In the data rows, 128 means zero.
Here is a table of points, one per row:
Array([131, 88, 113, 129, 165, 161, 154, 117, 111, 103, 112, 125, 118, 115, 132, 104, 159, 197, 128, 111, 92, 120,
       114, 142, 98, 171, 102, 96, 213, 100, 101, 90])
Array([113, 135, 171, 164, 148, 250, 153, 189, 118, 91, 126, 144, 126, 106, 116, 78, 83, 95, 90, 72, 91, 95,
       85, 103, 82, 161, 120, 116, 89, 168, 87, 104])
Array([99, 113, 131, 88, 130, 153, 80, 92, 87, 121, 114, 116, 147, 108, 149, 142, 146, 220, 68, 253, 154, 181,
       116, 124, 98, 167, 106, 124, 83, 114, 101, 110])
Array([131, 129, 125, 90, 83, 83, 85, 63, 84, 70, 98, 98, 78, 66, 107, 79, 94, 91, 85, 96, 61, 127,
       101, 94, 99, 145, 127, 98, 222, 163, 158, 99])
Array([171, 198, 168, 217, 208, 70, 129, 143, 112, 102, 146, 131, 156, 127, 203, 77, 153, 132, 232, 111, 255, 104,
       159, 120, 121, 119, 94, 97, 86, 146, 112, 81])
Array([75, 108, 96, 103, 114, 123, 121, 120, 148, 87, 146, 159, 102, 121, 127, 107, 115, 149, 102, 107, 109, 86,
       100, 149, 110, 213, 137, 159, 93, 137, 103, 64])
Array([142, 98, 145, 186, 138, 115, 93, 107, 175, 159, 116, 116, 116, 125, 105, 92, 122, 117, 152, 128, 84, 166,
       111, 162, 161, 133, 106, 204, 187, 60, 102, 113])
Array([133, 90, 97, 74, 79, 59, 111, 84, 115, 103, 126, 125, 113, 91, 122, 112, 163, 129, 178, 116, 198, 120,
       103, 123, 184, 180, 165, 213, 113, 218, 91, 239])
Array([112, 144, 119, 152, 160, 113, 196, 101, 132, 127, 126, 109, 95, 169, 123, 135, 133, 93, 78, 102, 59, 63,
       86, 102, 158, 105, 124, 122, 87, 84, 100, 123])
Array([126, 80, 113, 85, 87, 132, 112, 165, 124, 139, 135, 145, 120, 114, 122, 113, 180, 138, 83, 84, 75, 182,
       103, 135, 148, 113, 162, 115, 147, 156, 115, 210])
Array([135, 128, 126, 121, 122, 112, 115, 93, 140, 255, 180, 137, 115, 113, 143, 108, 134, 102, 142, 95, 139, 96,
       186, 139, 135, 113, 140, 139, 119, 98, 99, 73])
Array([138, 108, 139, 90, 114, 64, 119, 146, 119, 120, 93, 122, 144, 156, 126, 129, 112, 145, 136, 94, 125, 155,
       131, 127, 94, 164, 190, 102, 107, 215, 155, 52])
Array([106, 87, 120, 89, 91, 83, 73, 104, 87, 146, 132, 141, 108, 111, 117, 90, 129, 99, 87, 107, 81, 87,
       164, 141, 151, 87, 87, 97, 110, 108, 177, 152])
Array([209, 168, 132, 226, 160, 157, 191, 179, 106, 115, 140, 94, 122, 76, 107, 87, 89, 82, 105, 255, 178, 182,
       183, 202, 153, 104, 134, 142, 159, 116, 119, 112])
Array([120, 92, 132, 170, 105, 94, 122, 101, 152, 116, 147, 113, 120, 92, 141, 136, 197, 118, 100, 137, 96, 97,
       144, 138, 219, 102, 146, 157, 228, 217, 255, 63])
Array([138, 175, 116, 106, 244, 131, 175, 151, 97, 164, 158, 112, 134, 176, 137, 186, 122, 134, 128, 101, 83, 110,
       117, 73, 233, 146, 189, 208, 171, 126, 140, 120])
Array([124, 143, 85, 138, 127, 79, 144, 141, 137, 113, 136, 96, 90, 57, 106, 218, 135, 118, 104, 108, 212, 139,
       111, 83, 98, 162, 123, 151, 102, 114, 100, 62])
Array([153, 129, 181, 255, 88, 103, 110, 119, 110, 116, 161, 251, 134, 125, 133, 162, 105, 188, 216, 122, 129, 191,
       123, 127, 134, 127, 91, 92, 77, 94, 131, 166])
Array([99, 105, 166, 118, 94, 136, 137, 117, 157, 153, 110, 140, 107, 163, 101, 93, 156, 101, 116, 234, 151, 254,
       77, 97, 84, 96, 106, 149, 110, 74, 89, 126])
Array([117, 104, 142, 98, 82, 255, 162, 132, 184, 130, 116, 168, 123, 174, 129, 255, 152, 144, 129, 147, 111, 120,
       141, 130, 110, 227, 113, 255, 147, 134, 105, 136])
Array([135, 84, 109, 126, 91, 106, 101, 121, 140, 89, 146, 125, 146, 163, 214, 255, 147, 121, 177, 92, 59, 83,
       100, 129, 102, 79, 176, 95, 91, 160, 145, 134])
Array([160, 124, 122, 68, 133, 85, 147, 116, 97, 137, 195, 126, 173, 236, 120, 255, 124, 103, 77, 161, 120, 90,
       108, 126, 95, 148, 90, 190, 171, 82, 102, 132])
Array([103, 162, 109, 100, 76, 95, 139, 111, 142, 85, 134, 114, 137, 132, 139, 127, 89, 104, 131, 112, 144, 113,
       201, 127, 112, 94, 101, 104, 91, 126, 69, 177])
Array([129, 108, 175, 62, 140, 111, 104, 144, 122, 107, 99, 93, 164, 131, 180, 76, 106, 77, 86, 137, 128, 129,
       82, 126, 103, 124, 115, 84, 191, 85, 130, 99])
Array([172, 117, 155, 70, 173, 92, 181, 116, 219, 232, 142, 152, 170, 137, 105, 112, 119, 95, 102, 143, 110, 170,
       139, 152, 104, 97, 88, 103, 107, 95, 79, 105])
Array([119, 152, 145, 74, 120, 230, 150, 157, 120, 128, 116, 102, 109, 114, 129, 106, 125, 129, 126, 164, 164, 174,
       134, 137, 255, 255, 101, 115, 126, 159, 122, 94])
Array([142, 112, 115, 150, 169, 255, 195, 145, 162, 177, 159, 141, 155, 122, 124, 133, 122, 125, 178, 108, 133, 101,
       129, 119, 100, 119, 199, 146, 155, 124, 212, 146])
Array([106, 122, 116, 156, 116, 143, 122, 160, 152, 129, 125, 114, 96, 128, 103, 145, 106, 150, 113, 168, 137, 142,
       132, 142, 159, 86, 218, 128, 174, 189, 87, 181])
Array([148, 102, 102, 161, 94, 81, 92, 128, 124, 125, 153, 122, 134, 97, 128, 88, 109, 69, 90, 120, 92, 73,
       201, 92, 174, 91, 87, 124, 58, 80, 195, 167])
Array([121, 92, 130, 74, 97, 105, 102, 128, 96, 154, 107, 132, 152, 147, 127, 94, 94, 103, 99, 79, 240, 162,
       144, 128, 72, 97, 128, 117, 131, 189, 119, 111])
Array([116, 181, 139, 228, 119, 153, 104, 170, 219, 174, 137, 161, 171, 242, 174, 136, 163, 164, 100, 160, 85, 143,
       101, 168, 114, 168, 103, 152, 233, 237, 147, 108])
Array([109, 129, 108, 198, 180, 118, 163, 155, 132, 193, 110, 149, 159, 103, 112, 255, 103, 144, 255, 130, 187, 98,
       132, 103, 123, 211, 154, 101, 143, 120, 183, 255])
Array([169, 147, 98, 96, 130, 72, 105, 127, 169, 115, 147, 144, 167, 115, 100, 102, 97, 96, 125, 134, 100, 114,
       150, 132, 149, 105, 134, 98, 95, 97, 124, 119])
Array([109, 255, 73, 164, 137, 127, 109, 117, 109, 255, 164, 118, 118, 85, 138, 103, 123, 130, 119, 101, 80, 108,
       110, 92, 85, 123, 124, 113, 106, 184, 163, 125])
Array([134, 85, 124, 165, 146, 152, 182, 174, 148, 118, 99, 96, 130, 150, 102, 113, 168, 215, 145, 97, 115, 91,
       131, 104, 146, 106, 158, 95, 112, 229, 72, 109])
Array([107, 82, 114, 81, 81, 93, 114, 140, 78, 143, 114, 131, 163, 180, 142, 98, 129, 142, 104, 127, 139, 129,
       163, 127, 171, 104, 184, 130, 255, 94, 88, 107])
Array([105, 92, 193, 88, 183, 101, 125, 121, 109, 107, 98, 115, 99, 85, 111, 88, 147, 105, 118, 234, 69, 45,
       102, 162, 81, 79, 109, 193, 185, 101, 70, 94])
Array([114, 86, 119, 102, 110, 188, 104, 88, 89, 82, 93, 79, 100, 112, 79, 109, 151, 157, 255, 123, 162, 191,
       104, 132, 95, 76, 105, 110, 117, 98, 70, 88])
Array([154, 117, 156, 170, 127, 158, 172, 82, 155, 123, 132, 96, 120, 112, 153, 97, 178, 85, 97, 151, 209, 127,
       155, 112, 108, 92, 118, 86, 97, 90, 76, 163])
Array([117, 112, 94, 76, 96, 73, 114, 100, 94, 126, 156, 189, 135, 139, 95, 85, 85, 86, 79, 104, 166, 127,
       98, 140, 108, 121, 116, 109, 117, 88, 137, 127])
Array([153, 255, 157, 151, 102, 88, 101, 126, 109, 102, 114, 142, 134, 173, 97, 163, 155, 166, 114, 162, 104, 135,
       148, 153, 102, 106, 120, 106, 101, 96, 109, 109])
Array([156, 115, 133, 98, 96, 90, 80, 112, 87, 138, 124, 109, 123, 142, 95, 98, 112, 163, 88, 98, 115, 138,
       121, 102, 81, 113, 141, 104, 110, 121, 212, 205])
Array([132, 110, 85, 114, 255, 212, 69, 120, 126, 95, 123, 144, 130, 108, 154, 102, 120, 140, 193, 117, 90, 167,
       127, 113, 120, 113, 110, 99, 107, 145, 167, 105])
Array([104, 117, 103, 174, 76, 113, 113, 141, 111, 98, 113, 132, 116, 147, 154, 82, 163, 75, 109, 119, 81, 96,
       134, 144, 131, 216, 129, 149, 78, 98, 99, 161])
Array([155, 255, 131, 173, 87, 174, 99, 132, 177, 101, 105, 154, 155, 134, 132, 145, 132, 204, 90, 75, 192, 93,
       97, 111, 91, 84, 117, 99, 85, 81, 126, 135])
Array([102, 72, 135, 105, 85, 125, 213, 169, 104, 89, 89, 151, 87, 151, 159, 155, 118, 116, 127, 155, 116, 106,
       121, 139, 139, 123, 137, 116, 67, 78, 170, 149])
Array([113, 83, 160, 146, 255, 186, 139, 116, 144, 110, 117, 107, 83, 100, 91, 91, 107, 107, 103, 99, 251, 177,
       253, 180, 201, 87, 136, 122, 130, 182, 201, 146])
Array([102, 99, 119, 66, 128, 109, 138, 168, 126, 81, 158, 77, 73, 87, 156, 82, 96, 228, 204, 131, 96, 86,
       105, 110, 68, 121, 119, 112, 92, 108, 198, 140])
Array([113, 104, 136, 101, 88, 122, 113, 125, 119, 83, 87, 117, 201, 112, 111, 101, 106, 82, 62, 85, 91, 191,
       95, 158, 102, 92, 93, 128, 97, 94, 93, 153])
Along one direction, these points spread out more than along any other. Take the direction at right angles to it along which they spread out most. Go by this last direction. How far along it is each point below, from 0 to 99? The average is 50, and the first point in the table lies past the average. One standard deviation of the points above along it is 16.
Array([113, 83, 160, 146, 255, 186, 139, 116, 144, 110, 117, 107, 83, 100, 91, 91, 107, 107, 103, 99, 251, 177,
       253, 180, 201, 87, 136, 122, 130, 182, 201, 146]) 16
Array([131, 88, 113, 129, 165, 161, 154, 117, 111, 103, 112, 125, 118, 115, 132, 104, 159, 197, 128, 111, 92, 120,
       114, 142, 98, 171, 102, 96, 213, 100, 101, 90]) 60
Array([113, 104, 136, 101, 88, 122, 113, 125, 119, 83, 87, 117, 201, 112, 111, 101, 106, 82, 62, 85, 91, 191,
       95, 158, 102, 92, 93, 128, 97, 94, 93, 153]) 48
Array([114, 86, 119, 102, 110, 188, 104, 88, 89, 82, 93, 79, 100, 112, 79, 109, 151, 157, 255, 123, 162, 191,
       104, 132, 95, 76, 105, 110, 117, 98, 70, 88]) 32
Array([109, 255, 73, 164, 137, 127, 109, 117, 109, 255, 164, 118, 118, 85, 138, 103, 123, 130, 119, 101, 80, 108,
       110, 92, 85, 123, 124, 113, 106, 184, 163, 125]) 46
Array([138, 108, 139, 90, 114, 64, 119, 146, 119, 120, 93, 122, 144, 156, 126, 129, 112, 145, 136, 94, 125, 155,
       131, 127, 94, 164, 190, 102, 107, 215, 155, 52]) 55
Array([121, 92, 130, 74, 97, 105, 102, 128, 96, 154, 107, 132, 152, 147, 127, 94, 94, 103, 99, 79, 240, 162,
       144, 128, 72, 97, 128, 117, 131, 189, 119, 111]) 37
Array([109, 129, 108, 198, 180, 118, 163, 155, 132, 193, 110, 149, 159, 103, 112, 255, 103, 144, 255, 130, 187, 98,
       132, 103, 123, 211, 154, 101, 143, 120, 183, 255]) 45
Array([106, 87, 120, 89, 91, 83, 73, 104, 87, 146, 132, 141, 108, 111, 117, 90, 129, 99, 87, 107, 81, 87,
       164, 141, 151, 87, 87, 97, 110, 108, 177, 152]) 49
Array([153, 129, 181, 255, 88, 103, 110, 119, 110, 116, 161, 251, 134, 125, 133, 162, 105, 188, 216, 122, 129, 191,
       123, 127, 134, 127, 91, 92, 77, 94, 131, 166]) 28
Array([112, 144, 119, 152, 160, 113, 196, 101, 132, 127, 126, 109, 95, 169, 123, 135, 133, 93, 78, 102, 59, 63,
       86, 102, 158, 105, 124, 122, 87, 84, 100, 123]) 59
Array([154, 117, 156, 170, 127, 158, 172, 82, 155, 123, 132, 96, 120, 112, 153, 97, 178, 85, 97, 151, 209, 127,
       155, 112, 108, 92, 118, 86, 97, 90, 76, 163]) 25
